Here are some numbered points:
Array([-0.42, -0.46, -0.21, -0.23, 1.11, -0.65, 0.45, -0.13, 0.51, -0.21, -0.94, 0.26, 0.54,
       0.88, 0.40, 0.25, -0.31, -0.39, 0.40, -0.70, -0.07, 0.46, -1.06, 1.30, -0.10, -0.36,
       -0.83, 0.09, 0.13, 0.34, -0.45, -0.51]) 0
Array([-0.83, -0.77, -0.50, 0.42, -2.70, -1.02, 0.46, 0.97, -0.48, -0.04, -0.74, 0.12, -1.83,
       -1.55, -0.32, 0.61, -0.33, -1.89, 0.45, -0.66, -1.89, 1.00, 0.19, 1.32, 0.57, -0.25,
       -0.42, 1.40, -0.11, 0.38, -0.04, 1.15]) 1
Array([-1.61, 0.00, -0.87, 0.79, -1.64, -0.73, -1.41, 0.95, -1.41, -1.09, 0.08, 0.27, -0.17,
       0.84, 2.34, -0.10, -0.02, 0.23, 1.71, 1.63, -0.45, 0.86, -0.12, 0.49, 0.93, 0.21,
       -0.35, 0.81, -0.42, -0.05, 1.34, 0.90]) 2
Array([0.40, -0.08, -0.26, -0.66, 0.23, -2.06, -0.96, -0.35, -0.42, -2.11, -0.86, -0.25, -0.93,
       -0.40, 2.20, -1.19, 0.05, -1.01, 1.87, -0.13, 0.43, -0.50, -1.77, -0.10, -0.17, -1.45,
       -0.71, -0.07, 0.41, 0.78, -0.29, 1.69]) 3
Array([-0.83, -1.74, -1.82, -0.64, 1.38, 1.93, 1.00, 0.14, 1.72, 1.95, 1.59, 0.53, 1.31,
       0.00, -1.87, 1.16, -0.22, 0.90, -0.65, -0.56, -1.99, -0.60, -1.17, -0.11, 1.86, 0.35,
       0.95, 1.07, -0.72, 1.84, 0.50, -0.43]) 4
Array([-0.44, 0.55, -0.31, 0.28, 0.30, -0.55, -0.31, -0.14, 0.06, 0.17, -1.16, -0.14, -0.87,
       0.39, -1.62, 0.68, 0.55, 0.07, -0.31, -0.10, 0.95, 0.01, 0.46, -0.14, 0.50, 0.03,
       -0.23, 0.62, -0.29, -0.14, -0.10, -0.05]) 5
Array([-1.18, 1.67, 0.31, 1.47, -0.57, 0.61, -1.70, -0.48, -1.25, 0.21, -0.06, -0.87, -0.72,
       -0.73, -1.50, 0.49, -0.42, -0.05, -1.23, -0.99, 1.21, -0.46, 0.70, -0.78, -0.60, 1.52,
       0.71, -0.85, -0.14, 0.00, -0.86, -0.54]) 6
Array([-2.62, 0.54, -2.25, 2.27, 0.59, 0.27, -0.76, -0.99, -0.40, 1.56, -1.81, -0.62, 1.50,
       0.96, -1.58, -0.92, 0.28, 0.35, 0.27, -0.21, -1.09, 0.48, 1.57, 0.75, -0.72, 1.11,
       1.18, 1.66, 1.09, 0.30, 1.03, 1.53]) 7
Array([-0.38, -0.77, 0.21, -0.71, 0.39, -0.23, -1.38, -0.84, -0.64, -2.88, 0.14, 0.91, 0.51,
       1.68, 1.67, -1.25, 0.64, 1.69, 3.48, 1.89, -0.78, 0.48, -2.74, 0.52, -0.18, -0.37,
       -0.51, -0.18, 0.73, 1.04, 0.21, -0.32]) 8
Array([1.37, -1.48, -0.24, -0.45, -0.01, 1.01, -0.66, -0.16, 0.16, 0.59, 1.11, 1.11, 1.66,
       -0.57, 0.72, -0.77, -0.82, 1.18, -0.18, 0.23, -0.53, 0.15, -0.68, -0.42, -0.50, 1.49,
       1.43, -1.75, -0.84, 0.30, 0.28, -0.60]) 9
Array([0.07, -0.04, 1.37, -0.65, -0.98, 1.69, -1.91, -0.27, -1.59, 0.30, 0.90, 0.44, -0.90,
       -0.10, 1.94, -0.67, 1.24, -0.44, 0.38, -0.17, 1.49, -0.96, 1.91, 0.57, -0.19, 1.22,
       -1.38, -0.91, 0.87, -0.79, 1.19, -1.61]) 10
Array([0.23, 1.37, 0.52, 0.35, 1.00, -2.39, -0.57, -0.73, 0.24, -1.22, -0.34, -0.31, -0.01,
       -0.50, -1.02, -0.03, 0.95, 0.29, 0.48, 0.41, 0.96, -1.27, -0.08, -1.16, -0.60, -1.51,
       -0.35, -1.03, 0.83, -0.15, -1.64, 1.12]) 11
Array([0.05, 1.20, 1.08, 0.45, -0.53, -1.22, 0.27, 0.94, 0.58, -1.60, -0.05, -0.50, -2.12,
       -0.99, 0.04, -0.12, -0.03, -0.39, 1.15, -0.13, 0.70, -0.47, -0.53, -0.08, -0.52, -1.60,
       0.72, -0.58, 2.17, 0.23, -1.63, 1.80]) 12
Array([1.55, -0.56, 0.06, -1.34, 1.43, -0.25, 0.08, -0.20, 2.11, 1.36, -0.04, 0.41, 0.10,
       -1.63, -0.58, 1.24, -0.96, -2.20, -0.11, -0.63, -2.01, -0.52, 0.05, 1.30, -0.29, 0.00,
       -0.11, 0.03, -0.49, 0.32, -0.34, -0.90]) 13
Array([0.37, 2.28, 1.00, 1.42, -0.91, -0.57, 0.21, 0.09, 0.10, -0.13, -0.87, -1.74, -1.23,
       -0.97, -1.36, -0.40, -0.46, -0.86, -1.66, -1.09, 0.81, -0.12, 0.11, -1.21, -1.23, -0.48,
       2.14, 0.30, 1.28, 0.32, -1.28, 1.31]) 14
Array([-0.60, 0.58, -0.11, 0.94, -1.78, 0.16, -0.05, -0.55, -1.24, -0.48, -0.48, -0.46, 0.97,
       -0.26, 0.71, -2.34, 0.64, -0.28, -0.10, 1.39, 0.36, -0.14, 0.59, -1.45, -0.92, -0.26,
       -0.13, 0.66, 0.63, -0.58, 0.13, 0.89]) 15
Array([1.61, 0.98, -0.11, 0.07, 1.05, -0.08, 2.88, -0.14, 1.29, 0.40, -0.71, -0.54, 0.96,
       0.23, -0.23, -0.31, -1.19, 0.09, -1.79, -1.60, -0.51, -0.12, -0.86, -0.48, -0.20, -0.64,
       -0.78, 0.14, -0.51, 0.17, -1.02, -0.91]) 16
Array([-0.48, 0.07, 0.18, 0.28, 1.41, -1.99, 0.65, 0.31, 1.65, -0.61, -0.42, 0.21, 0.60,
       0.98, 0.79, 1.31, -0.56, -0.14, 1.06, 1.12, -0.38, 0.31, -0.36, 0.60, 0.11, -1.12,
       0.08, 0.23, 0.32, -0.10, -0.25, 0.93]) 17
Array([-1.86, -0.50, -0.53, 1.10, 0.68, -0.75, -0.87, -0.49, -0.41, 1.55, -0.98, 0.80, 0.94,
       -1.49, -2.30, 2.23, 0.16, -1.17, -0.86, -0.40, -0.06, -1.03, -0.46, -0.03, -1.44, 0.23,
       0.72, -1.07, 0.79, 0.63, -1.33, 1.50]) 18
Array([1.43, 0.03, 0.92, 0.23, 1.74, -1.55, 0.18, -1.02, 1.50, -0.19, 0.13, -1.20, 2.16,
       -0.54, 0.63, -0.32, -1.21, 0.81, 1.03, -0.18, -0.89, -0.14, -1.66, -0.68, -0.96, 0.45,
       1.97, -1.69, -0.06, 0.18, -1.68, -0.24]) 19
Array([-0.33, 0.89, 0.65, -0.27, 0.18, 0.03, -1.79, -0.85, 0.88, 0.62, 1.37, -1.45, 0.19,
       0.56, -2.94, -0.75, 1.86, 0.97, 0.54, 1.52, 2.28, -0.73, 0.63, -1.41, 0.50, -0.55,
       2.09, 1.00, 0.87, 0.76, 0.84, 0.91]) 20
Array([-0.26, -0.93, 0.35, -0.97, 1.63, -0.23, -1.14, -0.77, 1.13, 0.80, 1.56, 0.03, 2.26,
       -0.31, 0.00, 0.75, 0.54, -0.24, 2.05, 0.45, 0.25, -0.53, -0.68, 0.21, 0.52, 0.09,
       0.83, -0.88, -0.17, 1.97, 0.35, 0.74]) 21
Array([-0.03, 0.82, 0.78, -1.04, -1.21, -0.41, 0.61, 0.25, -1.59, -2.93, -0.56, -0.74, -4.70,
       0.98, -0.65, -1.61, 3.00, 1.95, 1.79, 0.68, 1.68, -0.06, 1.25, -1.50, 0.49, -1.96,
       -1.74, 2.09, 2.21, -0.53, 0.12, 0.32]) 22
Array([1.42, 0.08, 0.98, -1.02, -0.65, -0.36, -1.77, 0.50, -1.17, -1.64, 1.88, 0.88, -1.74,
       -0.78, 1.46, 1.15, -0.03, 0.61, 0.71, 2.35, 1.12, -0.07, 1.61, -0.12, 0.22, 0.12,
       -0.07, -1.48, -0.21, -1.19, -0.42, -0.66]) 23
Array([-0.64, 1.03, 0.56, 1.24, -0.08, -0.88, 1.11, 0.77, 0.66, -0.41, -0.35, -0.99, -0.31,
       1.27, -0.67, 0.92, 0.14, -0.36, 0.06, 0.77, 0.33, -0.30, -0.07, -0.43, 0.49, -1.16,
       -0.93, 0.39, 0.83, -0.35, -0.70, 0.86]) 24
Array([-1.07, -2.07, -1.04, -0.73, 0.38, 1.27, -0.10, -0.11, 1.09, 0.61, 0.75, 1.06, -0.44,
       -0.39, -0.12, 1.43, -0.14, -0.02, 0.08, -0.20, -0.68, -0.76, -1.15, 0.64, 1.49, 0.64,
       -0.31, 0.08, -1.45, 1.38, 0.25, -1.24]) 25
Array([-1.10, -0.77, 0.68, 0.57, -1.55, 2.20, -0.34, 1.45, -0.94, 1.67, -0.91, 0.70, -0.45,
       0.62, 1.67, -0.53, -0.02, -2.24, -0.30, -1.10, 0.09, 0.25, -0.18, 1.33, -0.60, 1.08,
       -0.96, 0.11, 0.83, 0.18, 0.86, -0.35]) 26
Array([0.81, -0.31, 0.49, -1.28, -0.07, 0.93, 0.67, 0.42, 0.03, -0.18, 1.05, 0.08, -0.71,
       -0.73, 1.48, -0.85, 0.53, -1.14, -0.26, 1.38, 1.62, -1.10, 0.79, -1.15, 0.05, -0.60,
       -2.06, -0.43, 0.44, -0.91, -0.11, -1.09]) 27
Array([0.48, 0.19, 1.41, 0.35, -2.91, 0.98, 0.55, 0.52, -1.85, -0.45, -0.03, -1.47, -0.21,
       0.06, 1.86, -1.74, 0.73, -1.51, 0.56, -0.56, 1.14, 0.42, -1.21, -0.43, -1.79, -1.10,
       -0.06, -1.25, 2.68, 0.06, -0.67, 1.57]) 28
Array([0.97, -0.99, 0.50, -0.71, -0.64, 2.79, 0.23, 0.87, 0.00, 1.98, -0.14, 0.71, -0.30,
       0.84, -0.37, -0.93, 0.58, 0.07, -0.01, -0.07, 0.61, 0.72, 1.40, -0.27, -0.46, 0.93,
       -0.63, -0.36, 1.36, -0.89, 0.59, -0.94]) 29
Array([2.52, -0.19, 1.12, -1.61, 0.90, -2.12, -0.14, -1.03, -0.84, -2.10, 0.33, 0.27, -0.99,
       -0.97, 0.94, 0.56, 0.45, 1.39, 0.55, -0.31, 1.58, -0.51, -0.82, -0.93, -0.98, -0.35,
       -0.37, -1.98, -0.10, -0.27, -1.87, -0.87]) 30
Array([0.25, 0.78, 0.76, -0.12, 0.53, -0.35, -0.92, 0.10, -0.03, -0.44, 0.76, -0.48, 0.50,
       0.47, 1.60, 0.00, 0.06, -0.02, 0.93, 1.46, 0.60, -0.54, 0.49, -0.15, 0.32, 0.00,
       -0.32, -0.34, -0.27, -0.30, 0.70, -0.48]) 31
Array([-0.33, -2.26, -1.58, -0.64, -1.68, 2.99, -0.44, 0.75, -1.52, 2.32, 0.34, 1.01, 0.30,
       0.89, 1.84, -0.66, -1.14, -0.36, -0.90, -0.53, -0.87, 0.60, -0.04, 1.35, 0.28, 3.04,
       -1.23, 0.03, -1.71, 0.17, 1.18, -1.67]) 32
Array([0.49, 0.70, 1.56, -0.12, -0.76, -0.75, -1.03, 0.02, -1.33, -0.11, -0.19, -1.31, -2.13,
       -0.88, 1.18, 0.15, 0.25, -2.67, 0.63, -0.59, 1.57, -1.19, 0.19, -0.65, -1.81, -0.62,
       -0.54, -0.70, 0.10, -0.28, -0.76, 0.36]) 33
Array([0.50, -1.62, -0.41, -0.12, -0.56, 1.09, 0.17, -0.31, 0.15, 0.76, 0.91, 0.35, 2.28,
       -0.85, -0.19, -0.14, -0.70, 1.24, -0.09, -0.70, -2.15, 0.79, -1.46, -0.45, -0.60, 1.61,
       1.42, -0.72, -1.07, 1.51, -0.18, -0.90]) 34
Array([-0.03, 1.18, 0.12, 0.46, 0.94, -1.40, 1.24, 0.36, 1.09, 0.27, -0.18, -0.23, 1.89,
       -0.24, -0.58, 1.49, -1.06, -0.62, -0.89, -0.08, -0.41, -0.25, -0.03, 0.10, -0.56, -0.63,
       0.38, -1.14, 0.48, -0.32, -1.22, 1.01]) 35
Array([-0.35, -0.51, -0.68, -0.57, 0.93, -0.83, 0.07, 1.11, 0.92, 0.03, 0.82, 0.70, 0.49,
       0.54, 0.15, 1.85, -0.41, 0.03, -0.69, 0.45, 0.00, 0.60, 1.25, 1.41, 1.36, -0.52,
       -0.14, 0.83, -0.52, -0.42, 0.01, 0.43]) 36
Array([0.82, -0.08, 0.48, -0.61, -0.56, -0.83, -0.29, -0.42, 0.02, -2.92, 1.94, 0.83, -0.63,
       0.63, -0.36, 1.05, -0.35, 1.78, 0.93, 0.87, 1.04, 0.03, -1.11, 0.57, 1.62, 0.26,
       -0.87, -0.66, -1.38, 0.20, -0.55, -0.93]) 37
Array([1.43, -0.26, 0.34, -0.28, 0.62, 0.58, 0.36, -0.03, 0.79, 0.75, 0.70, -0.04, 0.20,
       -0.15, 0.42, -0.89, 0.35, -0.22, -0.27, -0.31, 1.00, -0.13, -0.79, -1.11, -0.47, -0.53,
       0.92, -1.57, 0.78, 0.32, -0.28, 0.76]) 38
Array([-0.26, 0.02, 0.16, 0.75, -1.21, 0.11, -1.25, -0.53, -1.24, 0.04, 0.60, -0.56, -0.09,
       0.06, 0.19, -1.26, 0.82, 0.55, 0.90, 0.45, 0.84, -0.06, 0.05, -1.23, -0.82, 0.33,
       0.61, -0.58, 0.52, -0.14, 0.43, 1.28]) 39
Array([1.42, 0.53, 0.09, -0.46, 1.20, -0.65, 0.63, -1.25, 0.62, -1.15, 0.28, -0.44, 0.50,
       0.16, -1.58, -0.13, 0.41, 2.89, -0.17, 0.42, 0.04, -0.02, 0.66, -0.94, 0.14, 0.04,
       0.39, 0.02, -0.69, -0.29, -0.30, -1.02]) 40
Array([-0.12, -0.03, 0.12, -0.96, 0.91, -2.55, -1.33, 0.16, -1.36, -1.94, 0.50, 0.78, -2.01,
       -0.67, 2.46, 0.56, -0.14, -0.80, 1.55, -0.93, 2.02, -0.89, -1.83, 0.32, 0.60, -0.70,
       -1.52, -0.78, -0.81, 0.87, -0.85, 0.95]) 41
Array([1.31, 0.13, 0.07, 0.29, 0.12, 0.08, 1.62, 0.45, 0.85, 0.33, 1.00, 0.01, 0.39,
       -0.83, -1.64, 0.16, -0.87, 0.73, -2.65, 0.49, 0.32, 0.36, 1.24, -1.35, 0.52, 0.18,
       0.54, -0.70, -1.42, -1.97, 0.81, -0.65]) 42
Array([-0.43, 1.07, 0.55, 0.32, 1.49, -0.48, 1.34, 0.73, 1.49, 1.00, -0.05, -0.50, -0.42,
       -0.22, -1.68, 2.03, -0.14, -1.76, -1.04, -0.44, 0.47, -0.67, 1.29, -0.06, -0.69, -0.96,
       -0.34, 0.13, -0.13, -0.45, -0.68, 0.60]) 43
Array([0.33, 0.30, 0.24, -0.81, 0.01, 1.24, 1.19, -0.25, -0.10, 1.05, 0.55, -0.75, -0.82,
       0.24, -1.40, 0.97, 0.33, -0.86, -0.61, -0.55, -0.47, -0.42, 1.89, 0.26, -0.37, -0.58,
       -0.15, 0.93, 0.70, -1.20, 0.60, -0.21]) 44
Array([0.97, -1.50, 1.11, -2.74, 1.81, 1.95, 0.08, -0.19, 0.96, -0.76, 0.45, 0.87, -1.56,
       1.63, 0.59, -0.12, 0.90, 1.28, 0.93, 0.40, 0.48, 0.10, 0.68, 0.98, 0.58, 0.11,
       -1.97, 0.10, 0.36, -0.85, 0.90, -3.85]) 45
Array([-0.52, -0.53, 1.06, 0.15, 0.67, 3.39, 1.35, 1.13, 1.34, 1.89, -0.04, 0.74, 0.09,
       2.16, -0.34, -0.55, 0.84, -0.22, 0.16, 0.28, -0.46, 0.39, 1.06, 1.16, 0.31, 0.09,
       -1.58, 0.51, 2.02, -0.24, 1.51, -1.72]) 46
Which two points above are nearest to each new point by angle, seen from the average point of the numbered points? Their numbers follow each, nearest first.
Array([-0.68, 0.40, -0.02, 0.37, 0.43, -1.40, -2.63, -1.68, 0.05, -1.11, 0.85, -0.91, 0.99,
       -0.93, -1.05, -0.96, 1.50, 1.68, 1.26, 1.97, 0.44, -1.74, -0.81, -2.11, 0.37, -0.25,
       2.22, -0.19, 0.35, 0.97, 0.49, 1.29]) 20 39
Array([-1.14, -0.95, -0.87, -0.93, 0.86, 0.73, -0.59, -0.67, -0.62, -0.35, -0.34, 0.55, -0.34,
       1.36, -0.71, 0.48, 1.06, 1.76, 0.71, 0.19, -0.14, 0.41, 0.99, 0.84, 0.61, 0.70,
       -1.02, 0.93, -0.30, -0.11, 0.77, -1.42]) 45 25
Array([0.72, -0.21, 0.66, -0.37, 0.50, -1.90, -1.34, -0.82, 0.66, -0.65, -0.04, -1.24, -1.25,
       -1.85, 0.81, -0.84, 0.36, -1.20, 1.97, 1.33, -0.94, -1.49, -0.54, -0.62, -0.29, -0.89,
       0.19, 0.22, 0.72, 0.07, 0.07, 0.54]) 3 12
Array([0.30, -0.57, -0.42, -0.07, 0.17, -0.80, -0.60, -0.23, 0.36, -0.24, -0.09, 0.43, 1.12,
       -0.44, 1.49, -0.98, -1.09, 0.65, 0.14, 1.49, -0.25, -0.31, -0.34, -0.56, 0.94, 0.90,
       0.21, -0.76, -2.15, -0.14, 0.39, 0.06]) 9 31
Array([-0.09, -2.58, -0.79, -0.45, -1.76, 4.16, -0.61, 0.37, -1.85, 2.56, 0.33, 0.89, 0.13,
       1.10, 2.01, -0.67, -1.09, -1.27, -0.47, -1.37, -0.65, 0.81, 0.42, 1.82, 0.05, 3.14,
       -1.03, -0.08, -1.37, 0.03, 2.04, -2.33]) 32 26
Array([-0.46, -0.79, 0.48, -0.48, -0.05, 0.23, -0.91, -0.95, -0.81, -1.95, -0.19, 0.81, -0.11,
       1.49, 1.14, -1.26, 0.54, 1.44, 2.39, 1.47, -0.24, 0.39, -2.02, 0.34, -0.24, 0.04,
       -0.72, 0.18, 0.51, 0.67, 0.37, -0.44]) 8 2
Array([0.19, -1.47, -0.73, 0.18, -0.86, 0.91, 0.10, -0.49, -0.14, 0.88, 0.74, 0.18, 2.98,
       -0.75, 0.43, -0.37, -0.68, 0.98, 0.63, -0.54, -2.64, 0.43, -1.63, -0.10, -0.57, 1.19,
       1.42, -0.79, -1.17, 1.78, -0.01, -0.34]) 34 9
Array([1.55, -0.86, 0.63, -2.47, 1.57, 1.11, 0.94, 0.83, 1.84, 1.40, -0.62, -0.02, -0.73,
       -0.74, 1.58, -0.23, 0.45, -2.58, 1.66, -0.49, -2.68, -0.42, 0.28, 1.88, -0.77, -1.71,
       -0.89, 1.38, 2.04, 0.21, 1.03, -0.99]) 13 46
Array([-0.22, 0.91, 0.26, 0.57, 1.46, -0.61, 1.71, 1.11, 1.39, 1.65, -0.11, -0.73, -0.53,
       -0.44, -1.79, 1.71, -0.56, -1.82, -1.13, -0.30, 0.36, -0.76, 1.35, 0.12, -0.41, -0.92,
       -0.51, 0.23, 0.08, -0.72, -0.69, 0.58]) 43 35
Array([-0.78, -1.89, -1.21, -1.22, 1.16, 0.45, -0.12, 0.87, 0.10, 0.16, 0.61, 1.89, 0.07,
       -0.12, 1.36, 0.63, 0.48, 0.18, -0.15, 1.11, -1.00, 0.76, 2.23, 1.48, 1.26, -0.24,
       -0.38, 1.17, -0.33, -1.50, 1.55, -0.21]) 36 32
Array([0.76, 0.09, -0.45, 0.22, -0.86, -0.34, 1.20, 0.00, 0.51, 0.35, 0.75, -0.36, 0.11,
       -0.79, -1.57, -0.07, -0.61, 0.42, -2.40, 0.87, 0.12, 0.00, 1.17, -1.38, 0.48, 0.54,
       0.65, -0.24, -1.72, -1.71, -0.58, -0.54]) 42 40
Array([-0.83, -1.91, -1.36, -1.41, 1.65, 0.66, -0.92, 1.13, 0.04, 0.41, 1.28, 2.05, 0.79,
       -0.54, 1.44, 0.49, 0.59, 0.90, -0.48, 1.12, -1.08, 0.98, 2.59, 1.48, 1.45, 0.11,
       -0.56, 1.25, -0.07, -1.61, 1.90, -0.34]) 36 32
Array([1.16, 0.21, -0.82, -0.45, 0.76, -0.11, 2.75, 0.22, 0.43, -1.01, 0.60, 0.87, -1.33,
       -0.01, -0.30, 1.05, -1.44, 1.39, -1.62, -1.59, -0.74, 0.65, -0.56, 0.38, 0.63, -0.62,
       -1.10, 0.65, -1.35, -0.02, -0.88, -0.83]) 16 42
Array([1.49, 0.78, 0.29, -0.31, 0.27, -1.42, 1.27, -0.19, -0.03, -0.68, -0.23, -0.34, 0.36,
       -0.82, 0.67, -0.18, -1.47, -0.20, -0.94, -1.55, 0.12, 0.23, -1.04, -0.24, 0.11, -0.37,
       0.32, -0.23, -1.43, 0.24, -1.20, -0.40]) 16 19
Array([-1.50, -0.03, -0.19, 1.89, -0.38, 0.89, -0.31, 0.34, 1.04, 1.45, -0.81, 0.14, 2.11,
       1.12, -1.11, -0.59, -0.16, 0.40, -0.91, 0.62, -0.81, 0.78, 0.79, 0.13, 0.95, 1.13,
       0.72, 1.06, -0.39, -0.02, 1.60, -0.21]) 7 4
Array([1.05, 0.81, 1.49, -1.01, 1.18, 1.17, 0.68, 0.04, 0.58, -0.79, 0.06, 0.22, -1.19,
       1.24, 0.65, 0.39, 0.22, -0.36, 0.70, -0.96, 1.24, -1.04, -1.54, 0.86, 0.00, -0.52,
       -2.46, -0.15, -0.08, 0.93, -0.49, -1.72]) 45 0
Array([-0.33, 0.00, 0.02, 0.80, -1.66, -0.36, -1.31, -0.89, -1.34, -0.70, 0.43, -0.83, -0.65,
       -0.22, 0.52, -1.53, 0.73, 0.56, 0.87, 0.41, 1.04, -0.05, -0.01, -1.53, -0.59, -0.11,
       0.69, -0.38, 0.11, -0.26, 0.53, 1.55]) 39 15
Array([-0.37, -1.03, -1.50, -0.68, 0.32, -0.63, 1.73, 1.61, 1.72, 0.08, -1.70, 1.04, -0.75,
       0.56, -1.56, 1.06, -0.55, 0.04, -2.17, -1.48, -1.43, 2.58, 0.06, 1.49, 0.72, -1.84,
       0.97, 1.41, 0.15, -0.46, 0.06, 0.79]) 36 1
Array([-1.58, -0.02, -1.22, 2.28, -0.38, 0.57, -0.51, -0.03, 1.13, 2.05, -1.20, 0.43, 2.72,
       1.25, -1.09, -0.97, -0.40, 1.07, -0.29, 1.04, -0.90, 1.06, 0.33, 0.59, 1.56, 1.88,
       1.69, 1.30, -1.30, 0.77, 2.10, 0.61]) 7 4
Array([-0.16, 0.66, -0.68, 0.45, 0.15, -1.10, -0.29, 0.21, 0.11, -0.91, 0.72, 0.01, 1.45,
       0.39, -0.25, 0.88, -0.07, 1.47, -0.51, 1.34, -0.62, 0.57, 1.05, 0.10, 1.21, -0.17,
       1.37, 0.63, -0.88, -0.84, 0.59, 0.76]) 36 40
Array([0.12, 1.71, 0.43, 0.53, 0.95, -3.05, -0.78, -1.16, -0.51, -1.56, -0.49, -0.95, 0.10,
       -0.45, -1.15, -0.46, 1.34, 0.60, 0.78, 0.58, 1.56, -1.24, -0.22, -1.80, -0.61, -1.53,
       -0.04, -0.99, 1.38, 0.29, -1.62, 1.65]) 11 12
Array([2.28, 0.72, -0.02, -0.20, -0.52, 1.37, -0.28, 0.66, 0.25, 1.47, 1.17, -1.88, -0.45,
       0.35, -1.23, -1.07, 0.41, 0.43, -1.49, -1.15, 1.06, 0.91, 1.75, -1.33, 0.45, -0.13,
       2.18, 0.45, -0.89, -1.09, 1.25, -0.30]) 42 44
Array([0.48, 0.16, 0.98, 0.27, -2.32, 0.79, 0.05, 0.36, -1.44, -0.38, 0.28, 0.46, -0.19,
       0.17, 1.44, -0.86, 0.64, -0.51, 0.07, -0.21, 1.03, 0.52, -0.65, -0.63, -1.01, -0.28,
       -0.05, -0.88, 1.48, -0.14, -0.30, 0.77]) 28 39
Array([-0.50, -2.03, -0.92, -0.04, -1.65, 3.41, -0.50, 0.47, -1.54, 2.03, 0.55, 1.05, -0.11,
       0.92, 1.91, -0.70, -0.77, -0.65, -0.39, -0.84, -0.12, 0.75, 0.20, 1.31, 0.37, 2.81,
       -1.32, -0.32, -0.94, -0.10, 1.34, -1.79]) 32 26
Array([0.20, 0.43, 0.13, 0.25, 0.21, -0.75, 0.69, 0.59, 0.29, 0.07, -0.59, 0.20, -0.05,
       -0.88, 0.05, -0.18, 0.04, -0.12, -1.16, 0.41, 0.16, -0.21, 0.49, -0.70, -0.45, -0.79,
       0.68, -0.16, 0.44, -1.46, 0.19, 0.42]) 42 14
Array([0.39, -0.72, -1.00, 0.20, 0.57, 0.88, -1.04, -1.18, 0.26, 1.02, 1.22, 0.15, 1.95,
       0.98, -0.44, -0.93, 0.25, 1.76, -0.75, 0.71, 0.22, 0.51, 1.11, -0.34, 1.22, 1.12,
       1.67, -0.06, -0.53, -0.37, 1.47, 0.16]) 9 4
Array([0.06, 1.34, -0.27, 0.90, 0.86, -0.98, 1.24, 0.57, 1.20, 0.41, -0.84, -0.30, 2.25,
       -0.34, -0.72, 1.11, -0.71, -0.67, -1.08, 0.08, -0.77, -0.20, 0.07, 0.28, -0.94, -0.67,
       1.12, -0.62, 0.24, -0.17, -0.76, 1.10]) 35 43
Array([1.73, 0.03, 0.93, -1.21, 0.42, -1.89, -0.26, -0.52, -0.78, -2.04, 0.31, 0.26, -0.99,
       -0.65, 0.89, 0.12, 0.77, 1.04, 0.79, 0.00, 1.32, -0.41, -0.22, -0.76, -0.82, -0.32,
       -0.94, -1.13, 0.18, -0.50, -1.15, -0.17]) 30 41
Array([0.09, 1.20, 0.53, -0.32, 1.12, -0.57, -0.68, -0.08, 0.25, -0.39, 0.86, -0.61, 0.47,
       0.49, 0.88, 0.07, -0.05, -0.22, 0.59, 1.85, 0.49, -0.72, 1.02, -0.29, 0.70, -0.63,
       -0.19, 0.36, -0.35, -0.63, 0.69, -0.22]) 31 23
Array([-0.84, -0.46, 0.47, -1.19, 0.74, -0.01, 0.29, 0.80, 0.54, -0.69, -1.14, 0.73, -2.56,
       0.57, -1.14, 0.84, 1.47, -0.54, 0.33, -0.07, 0.74, -0.22, 0.43, 0.67, 0.14, -1.55,
       -1.74, 0.30, 1.45, -0.10, -0.29, -0.05]) 22 5
Array([0.10, 1.16, -0.26, 0.36, 1.37, -3.62, -0.89, -0.90, -0.40, -1.66, -0.27, -0.62, 0.20,
       -0.55, -0.72, -0.05, 1.26, 1.05, 0.75, 1.14, 1.26, -1.27, -0.27, -1.60, -0.04, -1.33,
       -0.24, -0.65, 0.90, 0.06, -1.41, 1.75]) 11 3
Array([-1.25, -1.22, 0.13, 0.26, 0.75, -1.85, -2.01, -0.49, 0.55, -0.90, 2.37, 0.57, 1.75,
       -0.80, -1.36, 2.45, 0.28, 1.30, 2.66, 2.08, 0.10, -0.11, -0.92, -0.19, 0.66, 0.49,
       1.40, -1.99, -0.21, 1.62, -0.82, 1.74]) 21 37
Array([0.53, 0.20, 0.28, -0.72, -0.66, -0.57, -0.09, -0.22, -0.17, -2.20, 1.01, 0.62, -0.86,
       0.26, 0.13, 0.71, -0.09, 0.90, 0.33, 0.08, 0.67, 0.33, -0.55, 0.40, 1.18, -0.16,
       -0.81, -0.39, -0.96, -0.02, -1.00, -0.38]) 37 30
Array([-0.98, 0.84, -0.62, 1.19, -1.47, 0.70, -1.05, 0.04, -0.17, 1.35, 0.06, -1.16, -0.08,
       -0.64, -1.87, 0.01, 0.13, -0.46, -1.40, -0.14, 0.60, -1.15, -0.35, -1.38, 1.11, 0.88,
       0.56, 0.33, -0.99, 1.05, 0.05, -0.42]) 6 5
Array([0.65, -0.16, 0.59, -0.49, -1.08, -0.44, -1.38, 0.87, -1.38, -1.76, 1.85, 0.39, -1.37,
       -0.58, 1.41, 1.17, 0.01, 0.51, 0.16, 1.78, 0.38, 0.22, 0.81, -0.14, 0.17, 0.17,
       0.39, -0.56, -0.46, -1.11, 0.02, -0.20]) 23 37
Array([0.72, 1.04, 1.19, 0.11, -0.27, -0.85, -0.83, -0.09, -0.84, 0.11, -0.31, -0.61, -2.08,
       -1.28, 0.52, 0.18, 0.43, -1.90, 0.74, -0.22, 0.93, -1.04, -0.39, -0.56, -1.99, -0.72,
       0.07, -1.00, 0.38, -0.05, -0.77, 0.29]) 33 12
Array([3.13, 0.96, 2.16, -1.99, 0.67, -0.69, -0.11, -0.32, 0.41, -1.64, 0.18, -1.75, -1.36,
       -0.55, 1.36, -2.12, 1.26, 1.29, 1.49, -0.37, 1.49, -0.96, -1.24, -2.47, -1.63, -1.40,
       0.58, -0.31, 1.28, 0.07, -0.39, -1.01]) 30 38
Array([0.36, 0.47, 0.29, -0.32, 0.07, 0.73, -0.27, 0.38, -0.68, 0.71, 0.45, -0.57, 0.61,
       0.04, 0.75, -0.57, 0.47, -0.73, -0.46, 0.10, 0.78, -0.27, 1.74, 0.35, -0.46, 0.18,
       -0.57, 0.47, -0.09, -0.95, 0.62, -1.36]) 10 29
